0: [156, 154, 113, 88, 90, 133, 142, 175, 153, 91, 132, 119, 119, 116, 161, 104]
1: [90, 111, 135, 108, 115, 155, 102, 108, 134, 153, 148, 162, 128, 127, 106, 186]
2: [69, 100, 126, 115, 147, 157, 81, 183, 159, 120, 155, 199, 108, 109, 123, 136]
3: [89, 91, 133, 58, 141, 195, 88, 177, 85, 122, 136, 175, 152, 94, 85, 144]
4: [159, 120, 168, 157, 84, 111, 212, 166, 157, 93, 129, 101, 162, 173, 220, 152]
5: [55, 132, 103, 85, 159, 139, 113, 134, 147, 144, 156, 157, 126, 126, 116, 139]
6: [122, 197, 71, 80, 121, 94, 189, 169, 97, 76, 90, 50, 97, 164, 114, 94]
7: [100, 255, 3, 219, 221, 209, 0, 255, 255, 255, 255, 255, 255, 0, 174, 165]
8: [174, 97, 191, 148, 84, 116, 137, 84, 114, 96, 89, 138, 124, 144, 82, 163]
9: [56, 149, 92, 125, 137, 136, 82, 166, 190, 196, 178, 193, 177, 93, 93, 154]
10: [129, 147, 115, 111, 143, 144, 132, 121, 75, 119, 132, 164, 192, 117, 58, 171]
11: [133, 178, 84, 118, 111, 145, 111, 197, 114, 203, 179, 173, 187, 43, 78, 96]
12: [91, 99, 160, 78, 115, 167, 81, 125, 169, 117, 136, 202, 96, 145, 115, 177]
13: [116, 98, 153, 86, 127, 130, 92, 139, 169, 111, 131, 122, 135, 145, 147, 125]
14: [206, 107, 187, 222, 149, 92, 225, 119, 149, 111, 136, 113, 248, 220, 86, 151]
15: [69, 124, 142, 104, 160, 144, 80, 161, 149, 149, 133, 170, 167, 134, 102, 169]
16: [162, 162, 100, 126, 91, 104, 213, 120, 73, 95, 84, 91, 125, 138, 75, 117]
17: [149, 163, 98, 108, 157, 119, 151, 137, 132, 100, 120, 72, 143, 149, 156, 111]
18: [92, 122, 109, 80, 163, 159, 106, 98, 120, 125, 119, 123, 111, 133, 115, 128]
19: [121, 141, 137, 90, 148, 144, 94, 143, 124, 121, 109, 142, 134, 125, 107, 133]
20: [200, 69, 148, 243, 119, 137, 162, 99, 84, 111, 107, 92, 180, 158, 150, 122]
21: [179, 98, 191, 148, 83, 118, 138, 98, 110, 103, 103, 134, 114, 143, 103, 142]
22: [70, 127, 159, 113, 224, 174, 127, 118, 115, 156, 176, 157, 156, 126, 100, 128]
23: [130, 123, 119, 133, 151, 145, 117, 103, 125, 123, 135, 148, 125, 113, 113, 140]
24: [115, 135, 86, 127, 121, 159, 119, 129, 86, 136, 130, 142, 177, 98, 109, 154]
25: [133, 138, 124, 83, 61, 122, 126, 131, 108, 103, 94, 122, 89, 124, 129, 122]
26: [167, 90, 147, 147, 114, 97, 108, 86, 160, 109, 106, 137, 124, 134, 109, 132]
27: [145, 99, 206, 199, 119, 101, 179, 116, 110, 86, 92, 113, 112, 182, 98, 189]
28: [41, 180, 65, 167, 162, 142, 64, 176, 201, 213, 171, 155, 154, 112, 125, 92]
29: [85, 150, 148, 111, 156, 100, 138, 123, 186, 112, 147, 106, 149, 134, 170, 134]
30: [199, 131, 172, 205, 110, 94, 199, 143, 91, 87, 156, 58, 91, 191, 143, 121]
31: [85, 165, 146, 42, 113, 94, 113, 126, 171, 104, 79, 152, 101, 156, 100, 182]
32: [86, 117, 153, 125, 98, 117, 114, 147, 166, 108, 137, 128, 89, 168, 157, 126]
33: [112, 160, 110, 95, 134, 110, 134, 111, 94, 152, 119, 122, 149, 106, 53, 129]
34: [137, 54, 178, 121, 153, 160, 60, 103, 191, 164, 138, 199, 142, 104, 106, 162]
35: [96, 129, 102, 109, 138, 119, 162, 132, 121, 115, 133, 131, 156, 123, 76, 141]
36: [113, 133, 156, 155, 80, 85, 106, 102, 215, 144, 172, 165, 156, 145, 169, 159]
37: [255, 37, 255, 255, 144, 161, 254, 255, 50, 12, 83, 103, 175, 255, 153, 223]
38: [133, 140, 69, 113, 141, 130, 88, 94, 100, 174, 108, 120, 118, 76, 102, 98]
39: [151, 133, 146, 119, 125, 143, 122, 106, 160, 95, 123, 152, 125, 153, 154, 167]
40: [147, 127, 134, 84, 121, 91, 136, 120, 143, 101, 106, 148, 141, 135, 84, 138]
41: [83, 117, 123, 88, 178, 155, 101, 126, 137, 142, 149, 181, 188, 129, 81, 155]
42: [255, 36, 245, 255, 106, 69, 218, 157, 92, 66, 124, 63, 155, 169, 149, 190]
43: [126, 118, 122, 66, 111, 101, 125, 89, 128, 117, 108, 109, 109, 150, 120, 115]
44: [60, 90, 128, 96, 69, 117, 58, 109, 198, 161, 123, 191, 109, 84, 159, 169]
45: [173, 120, 166, 160, 163, 101, 184, 114, 97, 83, 102, 65, 135, 124, 132, 126]
46: [88, 94, 148, 85, 116, 175, 81, 130, 149, 117, 138, 214, 92, 147, 72, 187]
47: [74, 136, 160, 35, 85, 94, 140, 156, 147, 129, 121, 159, 100, 123, 124, 109]
48: [223, 95, 193, 237, 83, 93, 174, 87, 162, 106, 134, 106, 98, 182, 223, 133]
49: [188, 130, 142, 158, 83, 88, 183, 139, 146, 53, 108, 68, 93, 180, 196, 105]
50: [157, 91, 152, 136, 72, 114, 152, 97, 167, 86, 121, 125, 111, 175, 161, 152]
51: [117, 163, 92, 137, 141, 136, 153, 110, 100, 105, 87, 95, 173, 141, 108, 144]
52: [166, 115, 160, 94, 157, 167, 120, 128, 171, 114, 131, 161, 176, 140, 179, 119]
53: [181, 158, 145, 165, 154, 132, 201, 137, 82, 86, 96, 91, 143, 131, 127, 141]
54: [228, 52, 255, 255, 140, 100, 109, 58, 171, 103, 79, 146, 123, 192, 156, 160]
55: [154, 135, 82, 107, 131, 144, 109, 169, 85, 123, 145, 110, 96, 111, 99, 71]
56: [137, 91, 169, 106, 157, 171, 94, 129, 126, 69, 39, 160, 99, 140, 128, 148]
57: [106, 151, 110, 125, 158, 126, 139, 144, 96, 126, 105, 126, 116, 122, 68, 125]
58: [169, 81, 163, 129, 110, 137, 114, 72, 141, 104, 96, 113, 124, 153, 137, 118]
59: [148, 132, 111, 173, 118, 113, 146, 115, 136, 126, 151, 110, 141, 131, 165, 114]
60: [81, 217, 43, 96, 118, 122, 138, 198, 81, 173, 117, 96, 83, 70, 124, 44]
61: [128, 133, 97, 75, 142, 106, 117, 97, 155, 107, 107, 96, 134, 134, 139, 111]
62: [255, 11, 255, 255, 203, 125, 224, 130, 90, 46, 59, 63, 170, 255, 140, 149]
63: [176, 139, 137, 193, 98, 129, 132, 125, 129, 110, 98, 101, 124, 146, 145, 131]
64: [114, 100, 107, 137, 157, 121, 105, 68, 121, 184, 122, 169, 101, 94, 49, 121]
65: [153, 112, 126, 117, 102, 111, 124, 107, 120, 113, 110, 91, 119, 135, 137, 96]
66: [178, 125, 182, 233, 173, 154, 151, 105, 161, 111, 122, 146, 116, 180, 153, 141]
67: [214, 77, 232, 218, 200, 167, 163, 121, 49, 92, 123, 90, 184, 174, 92, 141]
68: [149, 143, 103, 121, 86, 90, 130, 97, 136, 120, 110, 87, 126, 121, 165, 118]
69: [104, 151, 63, 116, 72, 123, 102, 145, 168, 121, 136, 113, 108, 106, 202, 106]
70: [104, 85, 150, 94, 110, 164, 91, 119, 134, 124, 142, 185, 94, 150, 89, 156]
71: [221, 80, 192, 153, 140, 112, 149, 96, 141, 93, 90, 110, 146, 184, 142, 140]
72: [124, 148, 120, 156, 127, 122, 166, 107, 111, 102, 91, 102, 174, 145, 113, 153]
73: [78, 255, 0, 246, 212, 221, 0, 255, 255, 255, 255, 255, 255, 0, 194, 124]
74: [21, 197, 59, 187, 170, 255, 97, 186, 177, 133, 226, 159, 123, 121, 255, 204]
75: [57, 216, 15, 123, 147, 198, 115, 216, 102, 174, 130, 149, 93, 69, 98, 119]
76: [60, 124, 173, 17, 89, 104, 126, 154, 163, 126, 118, 178, 117, 119, 126, 119]
77: [73, 157, 111, 72, 149, 126, 84, 122, 120, 168, 103, 156, 102, 92, 112, 110]
78: [102, 126, 98, 154, 174, 159, 71, 135, 140, 182, 165, 165, 125, 114, 107, 116]
79: [159, 97, 155, 165, 84, 55, 162, 51, 157, 120, 120, 123, 111, 148, 147, 153]
80: [155, 87, 154, 130, 168, 165, 102, 110, 139, 91, 112, 146, 143, 150, 116, 117]
81: [81, 102, 102, 110, 122, 162, 109, 147, 112, 168, 163, 190, 144, 95, 82, 128]
82: [174, 153, 162, 155, 148, 148, 154, 151, 61, 82, 104, 90, 100, 136, 112, 107]
83: [141, 190, 122, 123, 156, 132, 177, 142, 45, 102, 98, 62, 88, 145, 86, 83]
84: [67, 143, 88, 134, 115, 152, 74, 138, 163, 207, 166, 189, 95, 85, 104, 147]
85: [77, 119, 110, 75, 166, 173, 93, 114, 121, 122, 137, 139, 125, 141, 115, 127]
86: [118, 186, 91, 137, 140, 112, 190, 141, 82, 116, 126, 94, 131, 114, 106, 128]
87: [209, 124, 165, 217, 138, 96, 235, 129, 118, 104, 130, 89, 224, 208, 100, 128]
88: [133, 102, 155, 114, 118, 118, 145, 99, 100, 105, 90, 114, 137, 121, 116, 108]
89: [83, 69, 129, 124, 143, 151, 60, 74, 154, 180, 154, 198, 114, 94, 88, 147]
90: [94, 117, 149, 116, 127, 142, 119, 124, 110, 136, 136, 120, 113, 115, 129, 114]
91: [86, 127, 115, 86, 113, 136, 100, 139, 139, 144, 109, 143, 76, 107, 137, 97]
92: [163, 114, 147, 119, 125, 95, 159, 85, 112, 108, 126, 103, 137, 140, 123, 114]
93: [244, 33, 212, 217, 174, 156, 147, 66, 105, 110, 99, 122, 182, 189, 176, 180]
94: [115, 118, 114, 93, 67, 108, 107, 101, 141, 134, 122, 121, 136, 113, 150, 108]
95: [150, 92, 129, 135, 170, 166, 100, 110, 118, 99, 108, 135, 130, 136, 115, 109]
96: [125, 112, 171, 91, 151, 140, 98, 110, 134, 105, 101, 155, 160, 142, 96, 162]
97: [99, 138, 143, 66, 100, 88, 133, 145, 148, 120, 122, 143, 93, 142, 102, 118]
98: [121, 130, 107, 95, 112, 126, 178, 162, 108, 112, 114, 116, 182, 104, 107, 118]
99: [185, 117, 164, 150, 123, 157, 130, 137, 82, 117, 145, 159, 161, 132, 64, 146]
100: [143, 149, 136, 98, 99, 112, 118, 118, 116, 141, 136, 118, 81, 131, 122, 95]
101: [146, 134, 139, 116, 129, 121, 132, 113, 124, 114, 131, 138, 128, 123, 117, 118]
102: [128, 130, 127, 114, 107, 115, 120, 101, 144, 125, 144, 128, 174, 131, 126, 144]
103: [79, 130, 113, 68, 120, 156, 116, 176, 117, 127, 158, 155, 137, 121, 118, 111]
104: [142, 113, 72, 120, 174, 135, 93, 130, 126, 120, 118, 109, 191, 114, 101, 123]
105: [112, 148, 126, 129, 119, 91, 99, 55, 147, 188, 147, 99, 91, 152, 137, 91]
106: [75, 124, 112, 126, 150, 147, 112, 123, 143, 173, 162, 156, 149, 116, 96, 170]
107: [156, 162, 125, 152, 81, 108, 178, 95, 104, 97, 102, 82, 116, 153, 143, 120]
108: [153, 109, 130, 114, 87, 158, 107, 112, 133, 111, 126, 116, 143, 125, 195, 129]
109: [114, 222, 84, 70, 83, 57, 133, 216, 114, 153, 144, 103, 91, 99, 121, 75]
110: [162, 87, 148, 140, 117, 145, 116, 53, 136, 116, 102, 112, 160, 149, 132, 132]
111: [147, 44, 170, 190, 128, 55, 139, 6, 255, 119, 160, 107, 149, 187, 255, 165]
112: [17, 170, 62, 120, 144, 138, 62, 177, 213, 237, 199, 214, 186, 73, 73, 157]
113: [171, 91, 181, 128, 94, 128, 123, 132, 118, 119, 141, 133, 97, 139, 156, 90]
114: [84, 125, 120, 122, 118, 121, 129, 109, 171, 113, 148, 154, 146, 130, 151, 134]
115: [124, 45, 142, 78, 137, 167, 79, 84, 149, 103, 104, 193, 116, 124, 104, 143]
116: [157, 107, 178, 205, 109, 39, 223, 183, 161, 78, 74, 37, 159, 167, 190, 154]
117: [108, 104, 192, 115, 117, 130, 117, 119, 138, 102, 112, 170, 141, 128, 92, 187]
118: [114, 122, 114, 129, 80, 129, 118, 119, 125, 112, 110, 110, 98, 120, 188, 105]
119: [147, 208, 91, 138, 147, 102, 203, 109, 42, 89, 85, 65, 135, 150, 72, 121]
120: [174, 110, 140, 163, 153, 117, 170, 107, 112, 109, 130, 103, 164, 139, 113, 105]
121: [143, 113, 164, 138, 241, 204, 78, 134, 65, 150, 126, 185, 115, 88, 73, 109]
122: [154, 134, 131, 129, 82, 137, 138, 137, 110, 111, 108, 93, 72, 129, 163, 101]
123: [77, 199, 42, 181, 126, 148, 105, 160, 122, 168, 169, 152, 127, 89, 124, 135]
124: [155, 97, 185, 221, 196, 126, 142, 68, 115, 98, 118, 121, 138, 149, 74, 161]
125: [137, 112, 204, 113, 130, 137, 166, 156, 105, 143, 142, 105, 50, 154, 123, 134]
126: [159, 86, 183, 122, 131, 138, 115, 116, 87, 51, 74, 93, 68, 158, 129, 95]
127: [142, 158, 88, 158, 148, 111, 162, 113, 72, 112, 119, 58, 122, 131, 104, 118]
128: [133, 47, 204, 151, 119, 137, 114, 145, 117, 128, 122, 146, 177, 150, 135, 162]
129: [69, 69, 119, 65, 93, 203, 32, 244, 131, 187, 202, 243, 120, 73, 133, 116]
130: [208, 105, 118, 197, 133, 122, 169, 111, 76, 107, 109, 67, 114, 153, 116, 92]
131: [83, 65, 214, 16, 187, 187, 29, 140, 156, 134, 171, 199, 100, 152, 105, 127]
132: [125, 108, 158, 116, 112, 138, 118, 100, 119, 112, 100, 151, 146, 161, 117, 129]
133: [111, 170, 107, 95, 105, 87, 118, 121, 119, 133, 106, 112, 145, 128, 118, 130]
134: [111, 164, 82, 120, 122, 112, 153, 125, 104, 126, 105, 86, 110, 118, 103, 112]
135: [129, 121, 177, 111, 160, 148, 147, 148, 125, 113, 125, 170, 126, 107, 41, 190]
136: [144, 132, 116, 97, 108, 127, 142, 112, 72, 111, 118, 108, 108, 120, 111, 96]
137: [106, 156, 104, 104, 168, 146, 117, 148, 119, 118, 122, 143, 138, 116, 97, 139]
138: [131, 176, 57, 129, 51, 79, 168, 171, 114, 158, 146, 81, 91, 97, 158, 74]
139: [164, 127, 123, 142, 75, 87, 145, 127, 187, 132, 144, 114, 173, 141, 172, 154]
140: [145, 133, 112, 111, 107, 94, 141, 91, 107, 132, 122, 118, 151, 122, 92, 143]
141: [126, 54, 143, 116, 112, 136, 80, 77, 169, 117, 118, 153, 118, 112, 178, 102]
142: [71, 117, 110, 77, 154, 151, 114, 157, 123, 137, 147, 151, 87, 116, 114, 124]
143: [115, 150, 108, 92, 143, 107, 123, 84, 108, 158, 107, 133, 140, 95, 82, 141]
144: [72, 169, 78, 119, 148, 181, 141, 219, 136, 129, 201, 211, 149, 100, 68, 87]
145: [119, 194, 94, 62, 152, 139, 174, 157, 47, 90, 88, 77, 109, 149, 74, 102]
146: [164, 123, 120, 135, 161, 113, 176, 122, 83, 53, 68, 69, 119, 142, 89, 109]
147: [142, 142, 118, 141, 85, 100, 146, 111, 100, 116, 130, 99, 83, 141, 128, 93]
148: [198, 97, 159, 207, 192, 159, 165, 143, 135, 83, 103, 84, 150, 154, 237, 168]
149: [186, 96, 183, 141, 95, 131, 139, 140, 109, 118, 140, 125, 103, 140, 155, 89]
150: [91, 140, 120, 116, 143, 112, 155, 126, 131, 97, 131, 103, 152, 149, 128, 102]
151: [107, 138, 139, 69, 94, 91, 146, 153, 142, 114, 121, 150, 92, 143, 82, 134]
152: [162, 56, 158, 137, 96, 100, 147, 109, 144, 70, 101, 106, 120, 175, 111, 151]
153: [124, 139, 140, 121, 102, 119, 149, 166, 77, 108, 123, 119, 86, 122, 111, 142]

[99, 120, 128, 127, 230, 126, 89, 62, 130, 162, 80, 116, 84, 121, 154, 140] --> 18 23 95
[248, 67, 194, 229, 189, 170, 181, 143, 129, 53, 90, 58, 131, 176, 255, 175] --> 148 93 48
[91, 140, 72, 122, 106, 149, 103, 142, 106, 143, 139, 150, 189, 90, 115, 165] --> 24 106 81
[31, 140, 127, 56, 159, 147, 55, 176, 152, 160, 129, 198, 164, 122, 70, 187] --> 15 41 5
[71, 117, 150, 125, 95, 120, 106, 156, 182, 117, 152, 127, 92, 169, 182, 115] --> 32 13 114
[75, 89, 147, 120, 120, 126, 54, 107, 210, 148, 159, 192, 130, 120, 170, 156] --> 44 36 114
[108, 105, 130, 112, 140, 206, 101, 192, 47, 126, 119, 169, 127, 82, 59, 137] --> 3 81 24
[94, 105, 148, 52, 138, 202, 86, 186, 83, 134, 137, 180, 136, 88, 92, 149] --> 3 103 81
[158, 111, 176, 188, 91, 80, 170, 86, 200, 121, 151, 91, 110, 178, 225, 115] --> 48 79 50
[79, 137, 88, 103, 121, 146, 108, 148, 118, 143, 151, 135, 152, 112, 147, 107] --> 103 5 90
[116, 141, 120, 120, 154, 109, 154, 127, 116, 100, 98, 112, 143, 136, 112, 114] --> 150 101 51
[140, 135, 118, 145, 85, 110, 126, 118, 190, 149, 142, 131, 137, 130, 170, 143] --> 139 36 59
[195, 114, 224, 255, 184, 159, 154, 109, 191, 81, 134, 152, 138, 224, 189, 160] --> 66 54 148
[159, 102, 148, 126, 78, 116, 148, 96, 152, 91, 118, 120, 118, 164, 155, 139] --> 50 58 152
[159, 114, 117, 105, 112, 117, 116, 108, 121, 113, 114, 83, 124, 136, 135, 93] --> 65 68 43
[255, 0, 255, 255, 231, 121, 245, 139, 72, 36, 45, 39, 183, 255, 138, 167] --> 62 37 42
[68, 98, 121, 100, 79, 111, 72, 111, 188, 158, 132, 176, 117, 97, 152, 159] --> 44 114 1
[141, 163, 244, 115, 182, 124, 182, 186, 63, 120, 123, 114, 41, 97, 117, 159] --> 125 153 82
[113, 115, 138, 123, 160, 127, 144, 132, 139, 85, 100, 128, 167, 147, 126, 129] --> 150 132 101
[194, 139, 152, 167, 101, 112, 157, 125, 114, 97, 95, 98, 133, 149, 121, 128] --> 63 107 21
[120, 172, 110, 80, 149, 145, 161, 141, 73, 90, 94, 98, 126, 150, 81, 120] --> 145 57 83
[143, 98, 167, 157, 80, 136, 136, 136, 164, 93, 113, 132, 99, 161, 172, 131] --> 50 32 113
[95, 121, 55, 88, 144, 171, 139, 132, 94, 155, 147, 150, 198, 72, 101, 124] --> 24 81 35
[90, 128, 110, 85, 143, 119, 76, 144, 153, 156, 115, 122, 112, 109, 149, 92] --> 91 77 90
[89, 99, 109, 77, 105, 182, 68, 215, 112, 175, 176, 204, 123, 79, 121, 111] --> 129 81 103
[154, 120, 138, 123, 105, 77, 132, 115, 131, 111, 111, 81, 105, 143, 137, 99] --> 65 147 68
[77, 137, 109, 82, 119, 140, 92, 149, 145, 154, 109, 145, 70, 96, 146, 86] --> 91 77 142
[103, 177, 115, 115, 151, 137, 174, 170, 78, 112, 117, 92, 122, 141, 119, 108] --> 86 134 83
[101, 140, 121, 98, 130, 113, 154, 137, 114, 102, 126, 105, 131, 141, 117, 101] --> 150 134 101
[98, 112, 142, 128, 132, 168, 106, 130, 107, 124, 136, 118, 122, 114, 146, 120] --> 90 23 19
[134, 71, 146, 108, 119, 157, 156, 125, 90, 92, 124, 116, 133, 132, 119, 93] --> 88 136 65
[123, 113, 116, 76, 76, 152, 151, 173, 131, 116, 121, 153, 142, 115, 160, 100] --> 0 103 98
[118, 217, 65, 131, 156, 116, 193, 150, 57, 122, 124, 80, 130, 100, 81, 120] --> 86 119 127
[231, 90, 184, 255, 135, 54, 173, 70, 220, 78, 112, 34, 124, 233, 255, 167] --> 48 111 116
[84, 94, 166, 111, 132, 187, 43, 104, 165, 125, 123, 189, 116, 148, 153, 192] --> 12 70 46
[121, 148, 110, 128, 91, 114, 144, 130, 99, 122, 129, 111, 89, 133, 117, 101] --> 147 100 136
[120, 132, 104, 181, 128, 109, 172, 71, 111, 105, 98, 111, 169, 125, 99, 143] --> 72 51 140
[129, 161, 116, 80, 71, 123, 143, 138, 98, 98, 89, 116, 93, 119, 121, 117] --> 25 136 153
[84, 182, 45, 119, 160, 116, 72, 156, 194, 217, 170, 160, 147, 125, 105, 182] --> 9 28 84
[135, 144, 118, 75, 142, 159, 138, 195, 118, 120, 153, 137, 129, 130, 121, 91] --> 103 55 0
[140, 116, 187, 221, 118, 105, 158, 108, 122, 80, 96, 119, 125, 181, 118, 184] --> 27 8 63
[98, 152, 138, 128, 114, 73, 94, 39, 178, 204, 155, 106, 74, 168, 140, 94] --> 105 100 43
[201, 110, 212, 136, 17, 98, 255, 152, 226, 154, 204, 169, 196, 243, 215, 152] --> 4 139 50
[153, 105, 136, 137, 83, 113, 143, 105, 149, 109, 138, 120, 118, 160, 152, 139] --> 50 65 39
[36, 255, 0, 185, 98, 129, 56, 255, 179, 255, 247, 230, 244, 30, 68, 109] --> 112 7 11
[97, 156, 131, 120, 128, 90, 101, 71, 162, 182, 145, 114, 91, 155, 128, 107] --> 105 100 43
[255, 65, 255, 236, 141, 151, 226, 239, 62, 37, 89, 100, 160, 229, 143, 190] --> 37 42 62
[113, 91, 143, 120, 126, 162, 105, 132, 145, 105, 126, 182, 110, 150, 94, 172] --> 70 46 12
[102, 123, 160, 121, 255, 228, 47, 147, 46, 172, 137, 220, 100, 50, 44, 101] --> 121 22 3
[154, 155, 91, 117, 160, 120, 152, 137, 121, 89, 98, 69, 135, 140, 145, 109] --> 17 127 134
[101, 93, 118, 107, 115, 121, 114, 114, 178, 127, 141, 158, 133, 106, 151, 125] --> 114 13 94
[120, 148, 89, 167, 165, 170, 126, 104, 100, 126, 131, 124, 102, 132, 131, 144] --> 23 137 18
[198, 88, 172, 255, 141, 91, 138, 73, 203, 91, 114, 79, 137, 200, 245, 167] --> 48 111 148
[122, 107, 117, 74, 55, 161, 170, 188, 135, 110, 117, 159, 148, 118, 170, 98] --> 0 98 103
[147, 101, 224, 243, 127, 88, 179, 103, 118, 67, 84, 116, 130, 205, 89, 203] --> 27 124 8
[149, 180, 117, 121, 135, 138, 176, 131, 75, 111, 116, 86, 101, 152, 112, 79] --> 83 136 127
[127, 167, 78, 122, 105, 108, 162, 121, 99, 118, 104, 66, 101, 119, 119, 104] --> 134 127 147
[97, 124, 171, 92, 118, 126, 153, 188, 151, 102, 154, 132, 88, 126, 153, 148] --> 32 97 13
[151, 109, 164, 182, 115, 64, 198, 169, 145, 85, 82, 60, 152, 158, 169, 156] --> 116 4 45
[110, 123, 95, 139, 173, 171, 57, 151, 133, 186, 169, 182, 139, 105, 91, 108] --> 78 81 106
[225, 130, 162, 195, 100, 121, 151, 120, 109, 86, 77, 90, 127, 158, 128, 131] --> 63 130 71
[168, 121, 110, 172, 152, 113, 162, 112, 114, 112, 124, 89, 164, 133, 120, 95] --> 120 59 92
[131, 79, 234, 114, 133, 138, 154, 161, 122, 153, 147, 117, 38, 154, 126, 159] --> 125 113 149
[59, 199, 96, 63, 182, 122, 92, 152, 111, 147, 94, 98, 65, 131, 106, 84] --> 77 91 142
[146, 190, 116, 120, 122, 122, 185, 127, 73, 114, 116, 79, 99, 147, 121, 73] --> 83 86 134
[46, 205, 55, 174, 107, 143, 108, 151, 140, 170, 163, 155, 130, 91, 156, 147] --> 123 84 28
[174, 181, 117, 149, 164, 129, 230, 143, 76, 80, 85, 90, 163, 114, 120, 134] --> 53 86 119
[141, 162, 134, 149, 68, 106, 171, 87, 106, 98, 97, 82, 102, 156, 155, 113] --> 107 147 68
[89, 84, 146, 48, 133, 207, 88, 188, 76, 122, 135, 185, 156, 89, 82, 153] --> 3 103 81
[164, 139, 149, 133, 126, 113, 131, 100, 124, 114, 135, 136, 122, 133, 116, 122] --> 101 92 23
[42, 208, 129, 112, 100, 107, 173, 79, 148, 154, 181, 104, 113, 139, 245, 151] --> 29 114 69
[123, 144, 135, 72, 108, 122, 119, 120, 109, 144, 142, 128, 75, 125, 105, 88] --> 100 136 91
[86, 59, 127, 130, 157, 119, 77, 53, 147, 158, 164, 163, 169, 105, 120, 114] --> 89 141 106
[116, 162, 172, 183, 129, 101, 189, 114, 160, 135, 162, 93, 132, 192, 250, 165] --> 4 59 29
[124, 163, 85, 129, 103, 113, 160, 122, 89, 116, 109, 82, 105, 121, 110, 111] --> 134 127 86
[75, 159, 90, 147, 137, 127, 102, 167, 172, 194, 182, 166, 155, 101, 88, 143] --> 9 106 84
[100, 97, 105, 104, 127, 155, 109, 149, 126, 166, 161, 196, 151, 93, 79, 131] --> 81 106 41
[194, 71, 232, 246, 141, 115, 110, 77, 166, 113, 102, 152, 136, 176, 149, 153] --> 54 66 71
[93, 129, 116, 81, 116, 145, 111, 152, 116, 131, 149, 142, 133, 122, 122, 108] --> 103 90 142
[133, 156, 119, 83, 89, 133, 137, 182, 172, 98, 149, 132, 130, 127, 170, 115] --> 0 69 13
[187, 83, 139, 210, 107, 123, 149, 98, 100, 115, 107, 93, 164, 149, 155, 121] --> 20 63 120
[70, 168, 110, 59, 180, 127, 63, 117, 114, 172, 84, 152, 81, 95, 93, 102] --> 77 91 18
[54, 202, 33, 125, 154, 136, 105, 227, 164, 252, 190, 224, 185, 64, 0, 191] --> 112 9 11
[131, 130, 120, 118, 106, 110, 111, 88, 150, 136, 153, 130, 192, 126, 127, 150] --> 102 140 114
[211, 74, 175, 196, 175, 163, 157, 129, 143, 75, 104, 83, 132, 161, 254, 165] --> 148 71 93
[42, 121, 169, 125, 248, 183, 113, 94, 114, 175, 186, 174, 162, 120, 91, 146] --> 22 41 106
[139, 136, 95, 130, 103, 86, 155, 98, 131, 114, 110, 112, 143, 122, 97, 140] --> 140 133 72
[109, 128, 124, 146, 105, 152, 119, 154, 120, 119, 158, 138, 113, 133, 137, 134] --> 90 23 101
[123, 179, 88, 79, 118, 107, 167, 167, 108, 83, 96, 75, 97, 151, 124, 96] --> 6 134 145
[138, 138, 139, 99, 88, 125, 131, 125, 104, 99, 91, 115, 98, 133, 124, 119] --> 25 136 65
[169, 137, 142, 149, 89, 137, 136, 114, 93, 107, 91, 82, 50, 132, 165, 79] --> 122 147 65
[79, 102, 124, 101, 163, 173, 107, 103, 130, 122, 163, 159, 145, 144, 125, 140] --> 85 5 18
[38, 172, 75, 163, 162, 251, 97, 162, 165, 133, 203, 161, 130, 115, 244, 181] --> 74 123 2
[88, 75, 119, 96, 95, 151, 138, 159, 102, 141, 171, 181, 135, 108, 88, 126] --> 81 103 3
[110, 204, 33, 172, 127, 122, 102, 198, 151, 173, 118, 117, 170, 75, 122, 149] --> 123 11 28
[64, 113, 120, 107, 156, 152, 87, 170, 154, 124, 145, 187, 115, 105, 126, 133] --> 2 142 5
[179, 118, 188, 188, 53, 88, 247, 184, 177, 88, 132, 95, 177, 186, 255, 162] --> 4 116 49
[255, 41, 255, 238, 148, 161, 199, 234, 86, 56, 99, 131, 163, 218, 137, 206] --> 37 42 62
[108, 220, 59, 94, 103, 75, 221, 188, 65, 111, 109, 39, 132, 117, 113, 68] --> 6 86 145
[118, 54, 190, 131, 129, 144, 102, 143, 131, 127, 131, 164, 166, 144, 127, 156] --> 128 117 96
[105, 102, 176, 142, 55, 137, 123, 154, 156, 118, 146, 114, 81, 154, 197, 117] --> 32 118 113
[98, 154, 110, 110, 163, 128, 118, 149, 115, 129, 130, 138, 130, 130, 90, 145] --> 137 57 19
